0: [610 386 436 439 699 597 701 482 389 534 267 263 281 492 464 334 861 495 708 398 529 407 508 486
 365 385 379 255 512 586 524 567 252 252 727 810 500 322 406 203 220 519 569 592 555 677 593 431
 266 103 329 313 613 382 646 588 203 208 313 427 565 686 569 387 396 410 563 337 696 610 576 433
 291 595 514 376 422 670 548 777 671 616 555 446 795 318 317 108 161 444 390 415 325 458 461 352
 462 485 708 733 766 256 684 626 356 644 250 328 530 426 614 665 503 352]
1: [597 447 437 326 627 401 627 470 532 571 531 746 665 592 396 503 741 564 437 609 413 389 518 589
 467 440 455 418 666 651 523 733 389 413 327 807 607 577 443 564 498 478 452 446 686 493 452 438
 471 309 483 500 518 412 449 401 768 491 567 625 566 604 387 526 469 592 605 556 502 526 343 647
 490 558 474 558 429 557 475 603 539 510 572 605 700 453 396 345 271 501 225 608 701 507 519 589
 489 501 535 366 282 300 453 430 668 633 407 500 447 537 566 448 213 436]
2: [607 743 598 456 506 499 495 335 501 483 210 543 561 517 262 467 506 629 529 487 492 442 765 494
 455 432 347 538 411 338 404 493 359 464 206 438 583 462 340 352 147 330 351 635 422 434 385 228
 544 603 506 605 341 661 403 363 603 478 501 654 426 451 350 437 430 609 455 462 415 360 383 374
 424 599 361 249 238 653 543 352 582 608 448 533 259 324 502 642 310 413 190 239 448 532 517 680
 389 546 558 453 231 594 713 619 588 492 345 546 197 491 293 315 557 651]
3: [525 523 365 415 406 347 525 529 396 479 507 498 417 553 626 446 627 321 636 395 700 699 481 736
 536 360 472 355 387 647 764 677 485 453 826 770 619 378 387 453 499 540 596 544 507 511 576 551
 432 466 404 509 685 374 438 665 249 373 343 400 532 369 504 448 608 519 334 274 488 514 545 431
 408 556 598 446 659 685 680 716 468 524 500 472 704 594 535 242 441 747 819 550 468 430 489 462
 426 272 465 807 713 494 536 588 391 502 344 216 661 293 363 623 414 477]
4: [586 719 489 432 660 540 956 645 629 602 323 737 690 443 474 332 684 697 710 486 473 302 439 296
 308 165 185 301 531 507 724 564 393 509 427 584 589 505 412 617 544 486 684 677 674 474 694 403
 471 488 227 674 438 574 493 504 638 533 294 803 671 534 546 461 410 604 430 348 560 427 476 529
 483 661 463 269 406 552 560 464 487 516 513 707 486 522 477 486 242 708 320 339 424 640 624 804
 521 416 506 575 474 515 609 273 493 625 512 691 465 398 307 595 513 683]
5: [348 453 319 357 313 475 173 416 321 248 530 449 467 225 362 494 194 494 570 561 581 530 566 553
 565 452 541 527 484 555 818 530 698 611 481 119 469 366 541 627 846 399 447 471 442 465 593 504
 717 651 520 465 379 504 467 583 695 613 385 172 349 398 447 539 557 685 556 391 380 430 663 645
 727 411 528 607 665 563 591 384 262 335 509 496 230 581 660 596 686 314 606 345 544 358 327 480
 370 410 388 504 560 927 564 685 750 459 696 435 290 294 196 452 611 652]
6: [489 673 302 428 253 435 542 424 179 539 596  16 165 191 857 213 478 330 796 286 595 678 429 683
 672 366 571 211 469 761 925 549 469 343 938 395 679 448 628 487 813 691 640 389 720 423 542 514
 427 685 428 522 656 188 700 678 105 273 196 492 856 496 765 399 474 460 449  73 618 582 816 455
 518 344 672 257 654 354 793 781 559 655 540 512 728 864 513 474 465 530 795 242 183 310 399 263
 412 298 503 779 859 470 530 533 436 628 566 127 765 370 441 664 161 259]
7: [771 108 185 194 612 415 880 596 620 589 695 575 553 412 501 399 708 426 727 397 517 569 262 369
 386 124 402 331 638 550 511 999 512 269 499 691 496 774 608 412 589 525 719 317 641 423 610 797
 470 384 374 394 487 435 688 927 364 280 452 320 644 557 346 423 321 519 419 140 625 647 536 462
 313 264 468 495 763 634 474 768 418 585 546 333 723 492 475 239 320 547 451 565 307 613 788 487
 570 331 600 584 853 205 689 591 461 244 271 193 963 604 858 827 198 485]
8: [251 297 602 506 592 383 180 472 653 244 621 709 521 481 427 821 331 539 499 751 480 574 464 542
 624 473 593 669 360 200 226 578 626 626 270 343 445 661 513 727 588 280 351 372 494 495 511 462
 491 727 789 435 400 679 404 668 765 496 576 293 247 437 374 567 438 402 419 786 211 382 403 466
 553 592 675 744 581 358 350 438 404 583 647 549 275 466 664 846 860 601 693 876 602 564 361 643
 506 654 530 414 459 728 394 713 824 353 512 554 450 333 359 303 506 496]
9: [302 454 617 777 432 647 513 665 605 420 624 424 308 568 728 530 122 418 365 467 444 867 517 708
 619 619 616 599 428 497 375 490 581 516 321 374 577 883 522 599 359 219 372 422 371 613 514 504
 470 466 657 643 651 605 545 731 591 488 332 134 344 361 479 484 360 297 378 468 461 512 739 722
 672 420 483 452 428 292 490 476 553 186 371 397 228 480 514 577 674 408 516 540 494 593 538 587
 705 420 471 443 546 590 281 625 606 389 667 444 430 576 555 622 671 416]
10: [609 490 302 312 484 551 656 646 733 628 418 616 700 571 607 513 383 499 514 317 228 420 529 556
 670 627 522 517 397 149 367 570 415 589 382 506 551 528 277 443 446 437 558 356 539 132 405 554
 367 825 494 859 448 769 543 694 842 490 407 626 391 393 612 547 408 253 220 226 285 454 463 448
 335 550 539 512 539 542 384 360 491 589 324 442 316 325 335 720 294 514 387 389 405 679 587 581
 602 558 634 584 519 506 351 386 625 473 507 536 517 548 570 430 542 680]
11: [521 495 704 432 635 439 289 617 461 325 391 554 344 404 261 536 893 814 561 856 493 543 527 558
 523 651 559 527 589 506 159 562 365 719 506 564 422 462 428 390 621 560 551 505 742 547 508 383
 254 328 556 472 526 568 501 340 655 443 728 694 393 351 433 680 768 534 610 588 264 358 383 454
 583 282 596 762 761 577 323 546 360 402 376 314 439 464 319 497 454 327 375 659 604 510 372 685
 565 838 685 429 364 447 362 507 573 622 469 712 490 594 606 292 464 340]
12: [554 432 316 408 398 268 696 445 505 555 440 506 671 738 471 348 390 227 508 438 579 422 447 754
 654 373 512 347 411 676 860 568 707 471 868 851 399 214 340 670 508 725 426 633 321 713 618 615
 750 225 274 305 829 579 673 861 425 561 362 440 772 976 677 597 565 687 410 575 665 625 293 471
 331 682 315 280 268 571 631 634 539 484 534 470 724 525 517   0 242 740 720 676 563 474 734 488
 339 228 639 878 820 567 766 485  97 450 240 409 805 404 498 890 575 712]
13: [536 999 626 451 283 395 595 535 520 765 251 426 378 605 314 493 778 651 465 667 655 225 543 617
 551 537 339 320 472 720 435   0  65 426 551 752 706 238 456 623 521 957 714 776 458 426 364 369
 634 599 409 397 264 240 208 173 546 453 389 841 620 767 504 708 759 744 401 631 401 535 449 694
 424 701 391 577 396 675 586 521 647 694 562 532 627 429 448 266 333 727 347 452 605 415 406 650
 440 457 590 587 338 615 716 415 489 813 417 750 428 526 367 649 657 747]

[343 434 566 730 538 664 232 507 674 575 571 399 551 477 265 485 386 644 460 527 531 347 653 268
 332 422 539 646 623 412 611 404 702 282 201 299 532 474 801 474 258 421 449 606 445 616 471 624
 556 595 633 411 487 562 371 465 613 643 623 491 347 628 523 617 515 340 486 820 624 583 451 294
 426 645 496 624 518 403 471 376 648 650 571 518 378 197 444 642 553 216 361 599 639 664 520 452
 420 715 532 532 178 329 325 636 617 518 470 571 231 381 355 395 778 520] 2 8 1
[462 529 405 485 228 337 690 352 382 497 340 532 484 480 485 416 284 500 505 307 440 699 444 589
 409 244 271 538 588 704 565 488 543 589 339 526 578 815 474 806 480 462 489 437 318 430 424 517
 447 441 250 627 471 593 458 414 413 569 467 647 495 465 433 601 393 597 354 468 558 515 583 805
 610 573 251 234 287 467 523 297 555 403 420 708 480 510 636 541 681 836 533 439 497 629 688 514
 623 268 520 568 637 671 452 317 397 516 738 613 565 468 373 483 362 520] 4 9 1
[413 582 688 787 427 667 422 462 520 820 540 370 317 635 623 562 467 610 435 507 511 592 631 363
 333 688 618 540 479 476 568 336 724 690 550 539 498 575 693 458 185 604 414 610 429 770 492 591
 588 498 609 544 657 535 564 282 286 556 614 648 412 550 493 528 615 483 599 674 643 613 520 489
 390 606 364 541 446 530 603 460 816 520 366 558 559 434 440 632 734 547 507 444 323 487 529 361
 617 539 371 400 438 464 427 477 355 604 626 678 504 794 606 296 520 228] 9 1 2
[452 262 365 382 501 427 296 332 419 362 578 728 718 436 370 707 332 495 380 344 253 399 319 121
 392 423 622 678 455 244 365 502 659 661 561 785 580 740 518 579 602 412 520 384 551 345 370 617
 629 879 855 614 434 676 212 462 658 771 907 600 552 526 401 653 567 539 347 791 555 713 511 576
 643 509 324 501 496 335 346 539 569 789 464 520 457 446 576 667 669 423 435 786 612 507 598 519
 744 761 683 550 516 476 282 433 746 374 582 564 502 273 427 349 313 575] 8 1 10
[686 684 707 583 496 429 236 383 348 453 483 653 586 670 326 612 764 307 326 369 474 261 331 605
 406 421 413 483 498 736 662 652 642 369 633 790 415 394 660 624 486 898 595 775 162 836 612 517
 660 118 645 225 914 458 525 525 304 361 432  92 394 777 495 672 779 631 475 691 661 553 153 177
 128 613 307 518 435 708 673 553 335 297 572 396 622 349 462   8 448 698 694 697 509 259 574 420
 375 355 492 619 619 472 780 638 231 434 206 418 661 410 558 769 689 570] 12 3 0
[213 640 628 402 404 452 481 616 343 246 337 612 323 701 485 541 488 392 365 830 738 428 539 763
 678 665 738 569 707 681 506 354 206 358 314 262 602 345 574 753 691 636 488 540 596 639 592 530
 752 817 628 488 578 377 555 379 760 321 475 574 331 278 446 578 571 495 575 605 374 429 413 635
 557 628 726 464 372 366 588 730 852 471 616 488 476 421 300 362 347 605 641 661 809 505 327 685
 393 524 502 577 366 772 446 526 447 646 255 498 332 631 423 576 641 363] 1 11 13
[191 589 452 620 491 687 552 489 391 523 532 378 568 352 684 371 206 482 603 371 631 642 602 259
 515 445 544 526 321 192 429 229 545 648 561 306 684 525 572 562 796 533 591 360 626 214 406 522
 342 881 293 584 232 530 439 566 437 455 390 797 705 417 599 388 291 322 392 422 389 314 603 467
 594 399 602 532 677 491 575 554 495 702 371 536 268 613 518 999 634 521 658 419 460 590 372 442
 526 501 541 736 604 721 363 486 718 586 661 384 428 469 529 474 527 424] 10 5 9
[384 620 622 639 540 460 511 499 272 475 642 594 535 496 587 436 642 531 487 586 629 450 382 513
 493 503 579 457 737 699 564 415 521 655 548 403 539 362 402 491 644 587 475 419 813 465 493 369
 553 525 424 419 449 336 588 446 679 566 542 695 689 417 546 551 663 609 673 570 612 545 534 589
 672 582 691 569 455 489 646 686 495 520 569 458 570 722 655 573 513 560 654 612 673 327 315 456
 498 495 614 598 578 626 517 412 555 587 479 559 544 508 270 314 342 372] 1 3 11
[719 447 313 400 387 423 431 352 561 663 713 511 999 493 710 511 419 542 617 388 521 612 716 131
 489 265 416 296 473 151 574 571 750 536 590 589 527 488 486 346 478 329 398 344 755 323 529 613
 434 632 544 854 471 758 477 449 428 649 541 505 576 595 637 457 206 318 351 313 462 400 569 555
 757 563 487 593 412 352 111 250 274 873 481 541 591 627 670 624 464 289 334 530 615 791 768 494
 626 703 609 456 382 178 327 357 667 520 651 436 531 358 611 199  93 502] 10 1 4
[212 456 338 570 360 611 442 630 554 523 627 371 856 508 712 513 213 638 738 672 781 532 541 172
 555 696 613 565 383 294 671 225 583 525 670 224 755 623 819 418 645 256 325 495 738 411 461 324
 391 818 610 829 392 663 509 388 396 700 630 554 528 177 578 366 444 488 616 415 506 442 633 314
 816 452 733 534 767 499 611 381 359 627 460 476 308 716 550 856 666 186 636 269 550 437 249 380
 493 641 422 498 519 745 645 737 798 727 908 453 410 459 486 177 376 423] 5 8 9
[530 394 405 589 462 512 500 334 361 394 631 556 552 767 846 506  81 473 477 450 467 764 415 526
 530 610 673 668 612 506 382 555 710 665 582 501 548 672 372 558 447 319 357 308 474 492 405 597
 438 466 280 515 389 436 585 652 507 543 450 375 483 457 606 486 359 447 555 366 397 394 629 709
 802 524 608 461 434 339 609 634 689 302 396 568 437 648 513 532 533 302 431 455 437 667 596 510
 534 256 252 377 627 566 388 565 542 347 646 377 536 619 565 502 579 541] 9 5 10
[654 551 489 298 523 213 623 448 480 507 460 777 510 420 275 311 703 344 683 468 600 511 282 638
 589 274 372 297 314 609 480 837 395 522 625 860 428 460 268 716 576 615 793 658 480 523 564 440
 252 105 153 280 783 494 587 666 395 150 237 516 759 664 495 503 451 485 153 309 459 685 661 870
 426 784 581 413 338 444 333 541 418 409 442 542 678 466 572 184 276 755 536 456 335 541 634 625
 210  14 325 601 603 322 430 291 254 349 223 364 772 384 426 762 403 571] 3 12 4
[547 103 226 382 597 418 475 399 622 559 819 584 822 358 597 322 248 525 576 226 260 600 403 195
 429 254 532 486 745 361 642 948 805 513 310 372 386 678 402 390 487  23 498 272 834 155 442 578
 451 570 574 760 472 782 747 825 674 563 478 161 412 414 650 530 254 408 559 224 498 477 509 680
 761 408 438 275 398 262 312 457 307 627 469 487 397 557 696 866 705 550 414 564 508 764 718 404
 613 456 569 513 687 437 298 558 759 331 638 478 711 582 702 409 104 297] 10 9 7
[322 570 737 599 481 596 267 688 508 183 342 370 287 348 304 518 465 671 497 762 507 434 692 497
 519 620 544 573 493 230 407 383 536 563 507 341 344 332 571 418 589 523 563 628 597 511 496 361
 314 587 548 441 471 587 522 399 554 456 534 503 332 331 368 251 393 232 525 744 282 352 479 262
 383 304 477 524 564 282 430 523 455 430 446 343 300 411 240 622 617 437 636 647 648 673 378 518
 489 877 423 393 289 494 371 534 682 642 545 557 220 316 276 291 760 504] 11 8 2
[452 458 617 733 424 577 283 362 519 727 647 542 514 479 422 673 453 549 444 628 471 423 474 316
 412 672 484 581 364 440 257 240 531 516 422 552 397 565 551 419 424 533 244 300 162 689 452 629
 682 527 730 485 488 606 363 275 314 720 727 491 402 693 395 530 485 390 347 609 283 374 276 470
 548 580 350 683 366 403 309 180 398 359 461 505 491 411 495 530 852 594 502 683 499 489 689 531
 770 680 431 357 354 398 637 727 654 492 589 544 278 524 586 316 431 431] 8 9 2
[548 722 761 543 469 465 177 427 266 259 452 452 345 578 500 602 720 437 582 641 549 379 448 784
 640 809 491 498 452 744 644 519 438 376 833 460 576 353 651 231 450 781 659 765 373 683 475 419
 333 397 564 247 667 362 548 448 193 338 488 555 471 568 526 413 691 341 626 673 616 553 541  98
 235 397 646 503 599 550 618 684 449 398 428 243 588 607 445 442 455 329 677 459 453 390 314 383
 316 648 479 572 560 418 590 656 315 587 404 496 699 640 623 546 643 408] 3 0 11
